128 stands for zero in the data rows.
Every row has a hidden score. How much higher is the second row's score than the first row's in each pair? 20 means about the same, 40 much higher and 0 much lower. The score is a weighted sum of the row's numbers plus the product of two more (or one squared), each taken from its middle value.
[091 106 114 112 126 120 130 161 138 157 136 123 149 152 159 129]
[135 082 161 146 140 103 132 138 104 090 180 179 128 131 096 183] 21
[185 192 138 158 110 197 196 105 144 076 192 157 045 121 115 150]
[123 105 188 126 192 121 127 127 109 164 128 122 135 120 114 097] 23
[091 107 109 159 111 108 135 170 127 095 165 140 149 141 100 176]
[130 177 101 134 137 118 102 122 162 143 097 191 117 108 106 097] 23
[181 134 140 128 097 152 121 108 127 136 172 135 150 096 115 143]
[109 121 129 142 107 122 109 113 128 143 097 065 175 146 108 149] 18
[242 145 096 151 072 177 100 144 130 136 205 131 174 061 146 169]
[183 182 108 153 110 211 247 092 143 061 223 195 014 114 098 122] 15
[128 128 126 126 116 116 135 123 130 131 128 144 138 141 115 125]
[122 103 203 120 207 135 119 126 126 174 121 113 139 111 104 080] 12
[115 100 156 160 121 101 133 155 117 108 167 170 133 134 095 171]
[122 113 117 163 059 220 094 139 113 175 118 080 179 120 164 241] 27
[157 116 132 123 135 117 097 080 125 153 099 108 123 121 115 101]
[098 127 127 111 115 099 146 171 090 093 095 094 099 129 139 112] 8
[206 173 137 181 095 221 153 130 137 128 195 125 072 086 152 175]
[135 125 121 092 111 112 128 155 151 089 161 125 180 187 127 190] 30
[203 165 185 174 084 226 142 128 115 104 202 092 087 087 179 218]
[196 174 124 121 134 105 105 054 161 172 110 139 105 134 114 072] 38
[096 075 130 148 094 121 143 161 140 097 169 153 135 140 117 163]
[085 134 106 114 132 127 140 137 098 104 108 074 173 155 121 193] 16
[142 126 123 140 140 113 133 088 124 143 138 144 128 145 114 111]
[175 173 104 158 120 188 213 093 141 072 188 183 031 117 101 117] 19
[142 134 088 154 142 168 178 076 147 112 167 166 072 092 108 119]
[150 128 116 117 135 110 133 070 129 161 110 094 130 127 125 103] 22
[110 088 120 167 139 092 115 136 089 069 120 136 117 098 110 131]
[155 137 105 154 130 165 174 084 136 081 188 164 065 099 128 127] 25
[117 113 086 156 142 110 127 120 122 107 155 140 141 132 109 160]
[166 137 095 165 071 200 086 146 122 163 165 094 192 093 144 202] 21
[176 174 122 128 130 102 122 067 147 161 113 150 122 130 117 082]
[066 101 127 130 095 109 134 181 115 118 140 162 103 125 096 160] 18
[139 139 130 109 111 087 129 123 129 117 110 113 154 136 098 095]
[086 102 125 142 185 129 132 129 107 095 082 082 138 129 102 160] 14
[158 173 111 113 129 100 111 120 149 129 123 169 131 100 107 100]
[112 089 162 124 134 115 106 131 123 154 131 116 155 105 146 110] 15
[175 187 094 163 121 185 222 104 154 076 195 186 029 126 091 124]
[134 171 145 114 090 160 097 139 117 130 073 112 120 105 155 119] 19
[188 158 122 122 143 105 109 061 148 166 105 133 105 133 111 079]
[074 105 073 092 097 145 108 182 161 129 112 108 147 193 192 134] 18
[167 173 094 154 126 183 209 087 150 079 186 181 040 104 099 118]
[166 133 143 107 137 109 097 071 132 164 104 117 124 134 124 100] 27
[121 099 185 121 188 130 123 135 117 141 129 129 130 126 110 109]
[128 179 102 136 134 125 096 118 156 143 078 183 111 114 110 097] 21
[103 178 116 123 080 181 102 136 135 144 059 155 096 138 128 139]
[100 110 142 116 142 116 127 145 112 183 141 116 140 144 129 120] 19
[136 129 113 131 136 097 138 140 137 100 099 086 139 139 105 110]
[134 131 088 135 149 092 138 145 142 104 098 071 133 141 114 114] 24
[106 113 110 134 113 109 134 152 114 104 136 117 144 140 120 149]
[145 118 115 171 049 213 083 151 132 196 132 094 137 110 169 205] 23
[109 087 105 110 111 121 115 158 140 118 148 128 154 174 125 169]
[095 121 104 142 140 100 121 135 092 082 126 072 185 148 133 199] 1
[131 176 106 120 126 140 109 130 136 146 072 157 122 117 128 119]
[168 140 140 110 129 109 102 070 128 169 104 132 120 131 127 091] 25
[081 099 106 112 099 147 103 180 142 133 120 101 156 165 206 114]
[102 077 119 114 105 125 120 151 140 109 145 132 143 156 121 158] 32
[177 187 115 149 115 155 173 116 154 102 177 147 092 130 095 128]
[141 115 142 130 131 107 105 116 120 135 100 125 136 136 135 094] 18
[182 186 097 139 149 098 134 062 149 172 117 150 110 126 100 083]
[176 184 116 162 114 189 202 101 143 076 187 168 041 121 101 132] 16
[117 104 186 127 192 125 133 126 103 157 129 124 127 127 112 099]
[117 094 200 114 197 124 125 131 115 151 123 133 136 109 118 089] 18
[110 105 133 133 129 097 124 140 100 090 114 114 146 116 125 143]
[103 096 148 158 107 104 140 158 123 105 164 169 136 133 099 174] 19
[106 163 132 098 061 215 103 135 095 141 067 107 111 126 129 132]
[119 081 205 113 176 122 130 122 103 120 130 141 126 122 120 112] 20
[112 085 167 116 155 111 127 132 104 162 139 124 137 127 120 126]
[106 114 109 127 117 095 151 179 099 075 113 097 124 137 148 122] 17
[174 192 114 164 114 174 204 120 155 086 182 172 053 136 089 134]
[109 117 127 094 119 121 124 139 153 128 126 097 150 163 155 116] 28
[111 130 136 095 111 127 148 082 094 136 132 091 190 142 103 182]
[104 127 067 144 147 076 139 174 111 054 108 062 167 155 150 137] 26
[102 124 170 087 165 140 143 137 169 165 123 102 153 130 178 077]
[148 171 141 108 103 105 132 117 155 125 151 152 153 147 106 137] 15
[071 118 100 090 097 170 117 177 147 117 112 099 159 179 230 117]
[120 081 187 120 159 126 121 126 102 133 131 140 137 111 119 118] 21
[169 167 124 096 120 095 106 115 147 120 139 159 140 088 101 110]
[170 182 089 159 120 179 210 094 155 081 188 186 034 118 091 112] 13
[069 145 122 114 086 204 119 119 116 123 056 049 168 169 111 218]
[130 127 090 135 142 106 129 086 110 127 121 104 137 130 110 127] 11
[094 115 102 141 123 085 148 184 111 084 134 121 132 144 110 139]
[180 167 118 131 136 101 120 061 139 161 117 152 114 133 118 084] 19
[077 130 097 134 137 113 114 117 096 099 110 045 203 156 125 231]
[113 082 191 120 172 115 122 125 108 130 132 133 135 109 116 114] 30
[151 176 164 108 103 109 085 154 195 122 092 114 139 039 190 097]
[092 095 102 114 116 123 117 167 133 149 145 126 147 170 140 145] 22
[110 085 178 114 161 112 125 131 102 153 137 127 135 117 112 127]
[103 079 119 127 136 106 132 152 113 143 167 144 147 158 121 156] 20
[125 136 137 140 141 136 097 169 132 145 099 120 170 097 151 153]
[123 091 160 160 136 093 136 137 110 097 149 155 120 131 111 156] 18
[092 075 108 173 141 095 109 146 081 049 105 125 114 082 101 132]
[104 124 090 136 141 078 165 184 098 055 111 080 135 157 145 117] 30
[123 118 111 134 048 148 109 154 139 171 122 118 084 132 196 166]
[180 176 101 129 147 094 123 068 152 156 109 137 112 140 107 076] 28
[129 176 138 128 124 116 096 139 171 138 092 159 110 083 142 091]
[130 118 099 141 127 149 150 094 139 129 151 142 098 101 119 128] 26
[166 167 120 153 107 189 198 090 139 075 186 172 044 107 106 130]
[084 107 090 108 117 135 128 171 151 143 131 116 144 182 184 131] 22
[178 137 246 153 080 218 118 112 083 060 226 088 115 061 185 243]
[120 137 149 077 100 085 127 085 105 144 107 118 178 131 074 102] 28
[098 104 118 119 120 113 122 156 115 166 145 125 139 151 137 137]
[091 071 107 145 110 125 141 164 137 111 161 161 149 172 127 171] 25
[103 164 141 107 063 203 099 147 113 127 054 088 096 119 153 115]
[127 178 108 122 131 136 106 127 135 142 081 157 127 120 123 121] 19
[143 110 152 142 110 172 138 087 113 080 191 135 100 075 145 164]
[182 174 105 127 143 099 129 060 147 169 113 136 113 128 109 081] 15
[097 111 094 164 132 086 132 162 109 073 141 106 161 149 127 155]
[110 166 138 127 079 179 090 126 148 136 062 120 100 119 137 095] 34
[113 094 174 104 136 116 127 129 140 151 135 126 161 103 145 107]
[136 178 127 123 128 120 103 131 145 144 077 146 117 100 132 098] 17
[072 105 151 134 085 117 129 183 124 131 161 181 127 101 058 153]
[145 103 161 143 140 141 146 099 106 090 183 156 084 104 131 158] 22
[126 102 201 132 199 127 120 128 113 146 121 126 131 114 107 084]
[112 099 170 121 176 122 125 131 111 171 130 117 135 122 120 107] 23
[142 153 093 148 123 158 153 102 133 080 173 127 114 115 118 163]
[125 181 118 137 125 118 085 130 183 143 096 186 120 086 132 094] 17
[119 095 189 121 196 126 124 138 104 151 115 133 125 123 106 106]
[077 115 132 090 122 171 135 160 150 125 120 103 158 167 228 101] 26
[120 175 116 109 089 166 106 140 128 148 063 142 097 131 137 135]
[123 096 216 121 219 133 119 130 100 141 107 130 115 117 109 088] 10
[100 120 128 124 121 106 137 158 104 104 121 121 113 132 121 135]
[114 182 101 146 134 118 095 125 172 150 103 212 111 107 117 096] 17
[118 092 213 122 210 136 128 130 101 133 117 135 121 115 110 090]
[148 117 105 204 036 170 088 193 172 217 179 130 058 094 225 178] 18
[096 123 107 117 120 093 161 182 085 078 098 095 110 141 141 113]
[141 134 143 094 153 140 133 123 107 146 134 123 151 166 136 095] 25
[089 157 114 104 102 189 122 123 109 128 054 061 162 155 130 205]
[152 161 096 157 127 168 189 094 148 078 183 165 065 115 099 130] 15
[110 166 149 094 057 215 099 148 085 133 055 074 100 117 153 128]
[132 112 141 089 121 129 149 062 098 144 129 115 146 120 113 126] 26
[175 141 118 126 140 105 109 089 148 141 107 113 106 128 107 086]
[177 169 122 104 124 095 112 124 150 119 118 150 149 090 109 103] 22
[130 115 124 124 131 109 133 086 092 135 113 109 154 132 131 120]
[105 096 148 117 136 115 125 141 119 160 132 133 137 140 143 129] 22
[121 091 185 121 187 122 121 135 102 153 126 133 134 124 104 115]
[156 140 109 123 134 107 138 079 142 162 106 112 123 113 112 098] 29
[117 113 157 107 146 113 132 128 130 154 134 113 146 141 131 107]
[144 115 153 114 133 117 101 100 114 151 094 107 139 130 131 104] 22
[202 171 154 180 093 220 131 129 129 112 185 111 085 088 165 193]
[207 178 108 119 149 097 111 052 166 173 110 133 097 126 102 079] 36
[110 125 139 095 114 098 132 114 109 129 100 099 177 131 087 130]
[140 115 159 104 121 112 098 100 103 160 094 107 154 136 131 112] 17
[114 098 102 077 126 116 130 143 140 132 123 108 134 198 133 112]
[136 178 104 129 142 108 108 129 157 146 089 180 123 101 116 101] 8
[108 183 095 148 118 145 084 124 180 151 075 196 113 121 110 099]
[125 076 159 154 135 098 128 149 101 094 170 172 136 129 096 183] 21
[104 097 178 113 175 127 124 134 105 168 126 123 129 127 123 108]
[105 101 130 168 119 115 139 142 124 103 174 158 128 130 105 167] 20
[096 091 100 119 125 119 120 165 125 143 158 139 146 168 131 157]
[129 100 150 078 116 110 144 056 094 156 106 084 168 131 110 117] 27
[090 074 093 128 119 124 121 177 112 139 169 147 160 176 124 178]
[162 143 117 098 114 094 110 111 124 154 150 067 151 113 112 128] 29
[120 115 094 156 135 122 135 105 121 103 163 139 134 135 123 153]
[118 092 174 128 163 142 114 135 117 153 127 125 137 119 130 110] 19
[126 114 123 107 125 119 145 074 084 140 121 096 154 137 129 136]
[120 120 212 106 186 134 127 128 150 161 113 115 134 108 146 070] 21
[208 171 150 195 076 223 118 150 151 154 186 101 084 089 183 202]
[119 077 185 121 147 110 131 120 096 126 137 142 137 121 120 127] 32
[167 195 109 108 131 090 140 076 148 126 137 156 152 170 122 112]
[079 106 130 102 104 177 110 164 139 120 111 098 145 173 240 112] 35
[127 099 139 120 120 115 106 112 109 135 094 100 142 114 105 123]
[126 086 164 158 142 102 123 140 103 092 146 150 119 131 107 165] 10
[139 173 115 107 116 141 113 139 114 143 069 121 113 122 147 119]
[160 118 144 123 133 116 095 093 118 157 094 114 134 134 130 105] 24
[180 151 099 133 151 100 114 082 150 148 105 117 104 130 100 091]
[133 123 117 150 126 148 155 107 126 092 176 154 099 114 124 148] 10
[140 132 122 127 126 087 142 149 139 097 107 103 156 144 117 097]
[111 085 177 120 167 112 124 132 102 154 132 135 135 122 108 117] 11
[107 135 097 146 079 173 094 149 110 170 115 082 163 122 147 198]
[127 089 204 116 186 128 125 121 104 110 140 144 124 111 107 096] 23
[114 089 170 120 169 111 127 134 100 158 133 135 138 123 113 121]
[152 170 112 110 134 109 114 127 155 129 097 163 136 100 114 104] 30
[109 091 174 118 179 124 117 135 102 163 128 128 132 126 115 116]
[191 171 101 125 150 097 115 072 165 154 108 120 099 134 101 080] 34
[099 084 143 120 139 105 122 143 098 164 145 132 137 131 122 137]
[081 074 095 104 097 141 112 172 132 108 124 117 155 168 166 149] 28
[148 122 154 108 122 114 114 084 108 164 112 123 145 132 138 104]
[155 143 085 157 105 177 238 100 149 045 180 171 000 118 083 117] 19
[131 111 155 073 110 104 134 069 087 156 106 088 173 141 110 118]
[066 111 107 089 101 175 115 169 142 108 106 098 151 196 228 122] 18
[195 171 115 126 140 101 120 055 157 172 112 132 104 127 112 085]
[114 133 091 126 134 079 165 187 106 052 115 072 156 164 151 131] 23
[141 125 133 141 105 165 141 096 133 093 183 137 100 096 133 145]
[137 130 127 137 133 120 139 095 117 148 120 143 131 135 128 115] 11
[157 122 154 114 130 118 092 092 113 162 099 116 135 133 133 100]
[107 130 125 116 109 096 147 175 101 090 103 094 116 128 128 103] 16
[089 120 118 100 138 154 151 160 160 145 132 107 156 153 205 097]
[177 177 101 138 153 099 132 058 144 163 118 159 104 135 108 087] 18
[111 120 181 102 172 133 137 129 151 186 120 105 144 118 150 082]
[127 134 080 155 144 108 137 101 123 119 147 140 133 133 103 141] 16
[089 092 095 112 117 127 120 164 139 139 142 125 152 175 157 143]
[158 145 122 123 120 164 172 084 141 102 173 157 093 104 090 124] 26
[132 172 108 136 148 113 105 125 163 142 091 187 116 105 108 095]
[122 082 171 126 157 131 107 131 104 138 135 138 140 112 123 119] 20
[125 110 155 136 168 109 114 139 143 122 104 147 151 073 124 132]
[118 141 123 116 106 151 110 151 118 155 096 114 141 105 163 156] 20
[126 175 103 142 130 126 094 126 165 146 075 191 116 113 114 103]
[118 089 116 151 130 116 093 129 117 101 094 105 125 106 109 117] 25
[098 065 093 130 121 125 123 169 117 118 173 155 159 181 124 180]
[083 129 124 120 143 123 140 129 107 115 113 102 162 156 123 216] 9
[133 127 154 078 105 096 122 070 099 155 108 114 169 136 103 105]
[099 100 136 111 136 112 130 139 114 172 140 121 133 141 140 123] 13
[170 141 111 127 148 105 115 089 150 134 104 102 112 124 108 093]
[121 163 113 095 111 164 122 134 095 134 069 084 146 125 143 161] 16
[090 122 162 112 166 164 140 126 111 111 091 082 151 154 152 173]
[125 105 161 083 118 107 122 092 093 159 099 096 170 131 113 115] 28
[110 128 114 118 124 090 158 180 102 078 104 088 124 138 125 103]
[194 158 139 110 132 106 095 052 147 170 114 133 116 136 120 084] 19
[126 114 153 089 103 118 125 091 094 155 106 128 166 139 116 124]
[109 096 164 119 161 115 126 133 114 163 134 125 133 129 128 116] 12
[173 151 124 098 124 088 120 130 151 115 135 152 148 090 112 113]
[089 094 092 109 121 133 131 170 148 132 138 127 153 177 174 139] 11
[122 091 221 119 215 132 121 129 099 117 110 140 108 113 105 087]
[102 112 138 111 143 116 131 147 129 183 136 116 135 145 136 113] 28
[140 177 128 111 121 130 099 134 136 146 069 139 120 097 132 105]
[211 151 130 207 080 221 077 154 142 176 165 080 116 074 195 202] 8
[157 091 146 098 140 066 084 142 110 070 137 119 118 139 107 108]
[112 097 116 104 116 114 122 147 147 113 147 126 154 166 128 155] 19
[128 125 158 140 136 144 089 152 152 155 111 104 144 089 160 088]
[152 133 141 158 098 157 117 140 143 122 167 123 119 115 144 167] 25
[133 122 072 159 153 129 150 092 136 129 152 151 111 116 110 128]
[131 111 128 127 134 103 117 131 116 117 089 108 141 126 125 112] 23
[133 137 112 127 130 088 155 164 129 082 100 097 147 150 110 102]
[148 162 111 151 125 161 176 100 143 093 184 171 080 113 095 126] 7
[146 134 217 139 086 175 088 111 085 109 192 098 167 102 129 144]
[169 161 105 158 121 186 197 085 138 075 191 179 045 106 108 121] 6
[087 062 063 129 112 154 119 198 136 103 155 152 170 194 172 179]
[196 159 145 111 133 106 096 050 152 174 111 130 114 128 119 084] 29
[099 095 164 117 144 115 128 140 112 164 129 120 133 128 134 122]
[102 140 163 118 190 136 124 134 125 132 096 123 150 119 126 158] 19
[115 131 137 113 107 090 142 168 116 097 107 103 136 128 102 102]
[146 135 099 122 139 097 135 116 144 119 103 089 132 132 101 113] 25
[075 125 105 109 131 123 148 145 090 103 096 077 147 147 122 178]
[103 139 126 108 107 109 146 164 103 097 104 087 112 126 120 113] 24
[127 118 118 131 133 114 131 086 099 131 119 118 137 137 125 121]
[180 155 140 097 106 091 104 137 168 114 141 145 176 077 134 113] 30
[110 079 153 130 131 103 125 138 104 132 154 140 138 134 111 151]
[101 104 161 113 160 116 126 140 114 172 131 120 132 131 119 109] 17
[095 098 095 107 114 122 110 163 141 137 135 118 147 176 132 155]
[108 175 109 127 090 163 104 135 141 150 070 149 096 131 131 132] 12
[107 134 117 118 122 090 152 171 106 085 104 096 123 136 121 107]
[188 194 116 162 118 201 229 105 149 065 205 179 023 124 101 135] 12
[167 179 089 159 122 184 212 085 155 074 191 190 028 125 081 115]
[123 120 128 110 122 120 151 082 103 133 138 130 149 128 113 132] 18
[101 096 123 121 125 108 123 150 113 162 145 125 140 155 133 138]
[160 128 143 116 124 113 089 080 135 153 100 134 124 127 128 095] 31
[104 169 118 102 087 196 119 128 089 139 055 087 121 147 126 175]
[111 129 103 128 139 089 161 183 106 072 095 075 139 149 126 111] 31
[190 150 112 091 113 078 118 133 184 107 144 169 203 063 160 136]
[186 184 109 157 113 208 249 090 149 062 217 195 022 103 097 125] 13
[115 119 110 164 142 091 089 134 115 063 083 047 112 118 086 153]
[110 110 197 112 209 140 133 137 122 161 112 122 121 129 123 083] 9
[109 174 112 099 095 179 114 128 099 146 058 098 130 139 130 169]
[115 089 173 122 172 123 122 132 101 155 135 129 134 127 105 116] 15
[191 166 134 113 135 103 095 052 151 171 109 134 113 135 123 078]
[171 172 101 162 119 187 214 091 149 073 194 181 036 114 099 122] 13
[104 119 105 175 136 111 157 124 135 135 159 166 127 160 096 150]
[116 092 115 156 144 091 115 147 099 081 150 145 141 137 103 162] 23
[145 163 123 115 115 103 104 127 161 131 126 164 131 085 125 106]
[145 124 153 100 118 109 107 070 098 165 106 114 150 137 140 103] 21
[097 092 099 120 123 117 120 160 123 146 149 133 153 166 146 154]
[192 168 126 143 105 171 159 111 141 122 171 147 104 104 098 135] 26
[087 127 112 109 123 107 150 163 078 093 104 095 117 145 129 141]
[186 176 120 151 114 176 180 107 148 106 181 161 078 108 096 133] 26
[117 079 168 118 137 117 114 128 118 115 141 148 149 121 122 129]
[111 183 093 140 121 144 093 125 172 142 071 191 106 120 108 104] 10
[099 096 126 116 137 116 120 155 114 161 146 128 141 151 125 142]
[101 174 119 112 066 203 093 130 116 143 061 139 108 138 131 137] 23
[131 171 120 108 121 140 117 130 115 143 081 134 135 113 144 137]
[134 180 111 133 134 103 104 124 155 142 112 194 116 107 103 092] 20
[154 116 166 146 105 185 137 096 109 064 208 139 100 080 147 170]
[167 187 091 157 119 176 210 102 155 079 186 180 034 122 084 117] 14
[139 120 150 142 101 136 113 139 148 118 154 122 119 122 159 172]
[080 111 082 109 099 147 124 182 165 120 112 116 141 186 225 128] 20
[161 165 122 110 132 099 111 126 153 131 113 156 138 095 114 105]
[133 181 107 122 137 127 104 127 150 145 078 168 127 108 118 104] 14
[080 103 129 135 099 110 142 176 114 103 144 154 118 125 086 156]
[170 173 099 155 122 181 207 085 148 076 195 178 040 109 098 116] 22
[165 162 104 157 127 174 194 087 138 076 184 170 053 109 110 121]
[105 103 163 116 162 121 122 140 111 179 132 118 133 124 130 106] 18
[100 122 100 127 133 084 162 180 088 072 108 087 118 149 131 115]
[170 142 146 119 135 111 100 069 121 164 111 137 128 135 133 093] 20
[132 094 211 125 210 131 122 125 098 124 121 135 118 109 102 088]
[187 202 119 161 121 174 195 113 161 092 170 150 052 138 098 141] 26
[128 179 124 133 127 119 086 138 174 148 092 179 118 089 136 093]
[138 141 118 139 126 108 131 096 124 133 127 150 133 141 124 112] 20
[095 111 095 075 121 122 121 142 169 134 099 095 148 171 149 111]
[082 098 128 119 125 143 148 177 158 135 152 148 172 134 157 133] 4
[098 094 133 121 133 112 119 147 110 170 147 124 129 148 129 130]
[139 173 100 125 142 110 102 122 162 142 093 180 125 103 110 096] 23
[102 086 124 122 125 112 121 152 112 154 153 131 143 152 125 149]
[080 116 114 143 157 120 132 118 099 090 096 076 161 140 108 196] 16
[137 111 139 140 132 150 149 088 118 087 172 145 095 084 142 144]
[086 091 121 157 148 103 115 134 091 071 105 098 134 105 103 159] 16
[143 131 135 140 102 155 132 108 138 109 166 128 103 119 126 155]
[084 116 138 128 099 110 133 171 112 107 137 143 111 125 093 141] 15
[172 177 087 161 132 186 219 088 154 076 187 184 025 118 091 108]
[165 155 130 153 116 189 178 093 131 068 206 162 061 095 124 145] 16
[096 087 086 095 098 132 102 170 158 115 127 112 155 190 147 155]
[092 109 149 106 117 163 112 149 148 119 115 103 153 174 218 097] 13
[183 142 131 121 140 105 105 068 137 163 108 118 114 132 120 094]
[117 092 187 119 194 129 124 138 102 153 119 135 122 122 106 109] 8
[147 137 102 122 148 101 132 120 145 121 106 078 129 133 101 109]
[140 117 149 133 110 148 124 105 126 091 161 128 107 103 144 166] 8
[126 119 098 178 056 202 084 160 128 201 131 095 156 110 169 215]
[100 097 138 118 141 111 126 143 114 152 141 128 137 142 128 135] 24
